One turn moves each row of this set onto another row. After a few examples, where does it send each row asked below?
mub: [ 21 -16  -4 -23   3  -2   1  -2   2 -11   6  -1  -3   3  24  12   8 -12
   3  -6   4 -17  -9  19   0  -5   1  -1   4   3   5 -14 -14   0 -15 -10
 -12 -12]
sug: [ 12   2 -22  16   9  -3 -16   6  -9  -1   1  11  -4 -17 -15  10   0  13
   5  -4 -13 -12   2 -10 -14  -1   8  -4 -23  14  15 -10 -21   2  13   6
  -2   4]
gedov: [ 15  -6  -2 -14   9  -5  10 -10 -25 -17  12   0 -26 -25  -7 -26   0  -4
   8   8  -8 -31 -14  -1   7  -4  -8  -2   6  -5   8 -17 -22  -2  -4   4
   6  -4]
kizo: [  4  -1  -4 -11  -6   3  15   0 -22 -10   4   2 -16 -25  -3 -28   1  -6
  -8   6 -13 -24  -8  -4  17   5   2 -10  21   3   0 -14 -26  -2   4  10
   6   0]
Niv: [  6 -12 -12  10 -12   8   0  -8 -22  13  -1   4  17 -19 -16 -14   2  -2
   6  -1 -12 -10 -14 -21  22  -7 -11   2  -3   1  16 -13 -11  -2 -22  12
  -1   6]
Lolad: [  9   2 -20  15 -14  -1 -13  -7  -2   2  13  19   4 -18   8   4   9  -1
   0   2   7   3   7 -21   3  20   3   8   1   8   1 -25   6  -9  12   0
   5 -10]
bezun: [  7  -5  -5 -16   0  -3   3 -10 -21 -20   7   5 -15 -20   1 -23   6 -16
   6   0  -1 -23 -14   4  20   2 -13 -16  10  -2  11  -7 -38  -8  -2  -4
   2 -12]
teba: [  8   4  -6  -3  17  -2  -8 -14 -16  -4  22  22  -3 -16  20 -23 -10   0
  -5 -10  10 -22 -14 -12  16  -4   2   8   0 -12 -15   2 -16 -12 -16 -11
   8 -14]
Mepu: [ 23 -15   3 -19  -3  -2  14  -6 -11   6   1  -3  -1   3  21   4  -1 -16
  -6  -9  10 -19  -9  11   0   0  -1  -6  -8   6  -5 -18 -11   3  -9  -1
 -22   0]
bivon: [  1   9   9  12   3  11 -13  -1  11 -13   1  14  -6 -17  -1  -5   4 -18
  -7  -3  12 -12  -5   1  -8   3  16  -5  -6  -3  -3  -3  10 -15  13 -16
   5  -7]
sidav: [ 18 -11 -16 -11  -8  -9   9   8 -12   1  12   0  -9   8  23   0   5 -15
  -2 -23  12 -21 -18  15   5   7   2   5   2   4  -1 -11 -19  -1 -12  -2
 -10   3]
Muk: [ -3  -3  -8   8 -16   6  -3 -12 -40   5   4   3  15 -22 -15  -4  -1  -2
   3  -4  -5  -6 -10 -14  26   0  -3  -2  -8   1  14  -9 -25  -6 -20   4
  -1  -8]
Big: [  6   1 -17  13  -6  -1   4   1 -21  -3  21  25  22 -16   7 -16   7   2
   4  -1  -5 -23 -10 -20  27  -1   5  -5   7   2   0  -9  -3  -4  10 -21
  15   5]
negev: [ 17   3 -17  10 -13   3  -9  -3  -6  -6  13  23   8 -22  13   1   7   2
   4   3   5   3   1 -29   4  19   2  10  -7   9   1 -17   8  -8  15  -4
   8  -4]
nus: [ 11  -1 -12  11  11   5 -20  -2  -6   0  13  14  -5 -17  -3  12  -7  13
  15  -8 -17   2 -11  -8   1  -9  11   3 -34   7  12  -5 -13   8   8   3
   2   1]
vufi: [  7   7  -1  -6   7   3  -4 -11   1  -9  16  14   1   8  11   5  26 -11
   6 -10 -17  11   0  -1 -10 -21  10 -11  -1  -1  -4  -1 -16  10  12  -9
  -2   8]
Fudem: [  7   0   8  -1   5   5   7  -9   8   2  12   6  -5   3  -5  -2  29  -6
   0 -20 -17   6   3   6 -13  -6   6  -7   5   3 -10  -4 -20   0   9  -2
   7  15]
pes: [  0 -11  -9  21 -10  -2   2 -13 -32  13   4   8  15  -7 -18 -18   3  -7
   8  -2 -12  -3  -5 -13  11  -7 -17  -6 -10   0  18  -4 -15  -2 -13   2
  -5   1]
getid: [  4   0 -18  10  -3  -3   0  -9 -26   0  18  27  21  -9  12 -19   6   8
   7   1   0 -23  -6 -21  24   1   7  -8   0   5  -5  -7  -8 -12   3 -18
  17   7]
gulab: [  6 -11  -3  -6   3  -6  20   0 -30 -19  14   4 -18 -28   6 -26  12  -5
   0   5  -1 -26 -10   1  10  -2  -8  -9   3  -2  -2 -11 -36  -8  -6   5
  -1   3]
pubo: [ 17  -8   2  -8  -9   0   4  -6 -14 -20   5   5 -20 -24  -3 -24  -2 -12
  -1   8   6 -26 -16  -5  22  -1  -3  -9  10   5   2 -11 -35  -3 -10   7
   9  -2]
gegaz: [ 12  -3   6  -1   3   9  -2  -5   4 -10   6   9   8  -9   9  11  21  -1
   4 -17 -17  16  14   6  -9 -15   3  -8   0   1  -5   1 -11   4   8  -9
  -5  12]
sodo: [  5   9   3   8  -4   6 -16  -4  10 -12   0  20  -3 -14  -4  -1   9 -17
  -1   1  10  -8  -5  -3 -12  -1  13   0   1   5  -5  -5  14 -10   7 -19
  13  -7]
gobed: [ 21  -1 -19  17  10   0 -12  12 -14   1  12  -2  -6  -9  -7   9  -6  10
   1 -10 -15   1 -12 -18  -9   0  18   8 -18   8  12 -11 -22   0   8   2
  -4   2]
Luz: [ 19 -11   0 -14  -9  -4   9  -2  -8 -16  13  -1  -2  12  27   5  15 -12
  -5  -5  19 -10 -17   9   1  -1  -1  -2  -1   3  -1 -17 -21   5 -13  -1
 -10  -6]
ruker: [  5   1   0  -4  18   6   9  -8  -8  -1  14  15   8   6   6  -3  27 -12
   2 -20 -16   8   4   2 -19 -11   9   0  11  -4   9   4 -16   3   1  -8
  -5   3]
bos: [ -2 -10  -5  17  -7  11   6 -14 -29  14  -3   6  10 -16 -15  -2  -3   3
   2  -6  -2 -12   4  -5  14  -6 -15   5 -11   9  18 -15  -1 -12 -10  14
   0  -1]
tefuf: [ 14  -3 -12  13  16   4 -22   8 -11  -1   5   9 -15 -14  -2   5 -13   3
  16  -5 -23  -8  -2  -7 -11  -2  15  -4 -18  -3  14  -2  -7  -4   8   5
  -5   9]
nonol: [  0  -8   4   2   4  15   2 -10   6   1  17   6  -5 -10   3  10  26 -13
   3 -21 -19   9  -6  -1 -19 -11   4  -7  -2  -7  -3   1 -12   5   8  -5
  -8   6]
sul: [  9   3 -16  -1  13 -12  -7 -16 -14  -6  20  22   1 -17  23 -29  -6   5
  -3 -10   8 -24  -7  -6  14   3   5  11  -5 -12  -7   6 -15 -10 -16  -8
   0  -9]
Vuvu: [ 10 -11   8   5  26   4 -11 -14 -22   1  13  27   4 -12  12  -4   1 -17
   3 -12  21  -8  -9   4  -1  -2  10 -11  16  -4 -16 -11  -2  -8 -11  -9
  -7 -13]
Koz: [ -2 -13   1  10  -9   2  -2 -20 -30   8  -5  17  11 -23 -22  -8   1  10
   2   2  -1  -7  -4 -16  21 -10  -4  -6 -10  11  15  -6 -18  -3 -11   7
  -2  -6]
mopi: [ 18  -3  -8 -20   7  -4   4  -2  -6   6  -1  -1  -2   9  21   0   3 -17
  -3 -14  14 -17 -12  13  -6 -10   6  -9  -1  -4   0 -24 -21   6 -17  -3
  -8  -2]
Sot: [  5 -12   5   5  21   3 -13 -14 -15  -3   8  25  -1 -10  15  -6  -2 -15
  -3  -9  24  -5 -15   5  -7   1   4 -15  10   4 -16  -6   0  -9  -4 -14
  -7 -19]
lukal: [ 12   4 -20  16   4   9 -20  -1 -13  -7   7   2   1 -22  -7   4  -5  19
  12  -9 -16   3  -2  -3   2   0  20  -3 -21  12   9 -10 -21  -1   3   6
  10  10]

getid -> negev
pubo -> Koz
Now find these:
tefuf -> ruker
sug -> nonol
Vuvu -> sul
mub -> bezun
pes -> gobed

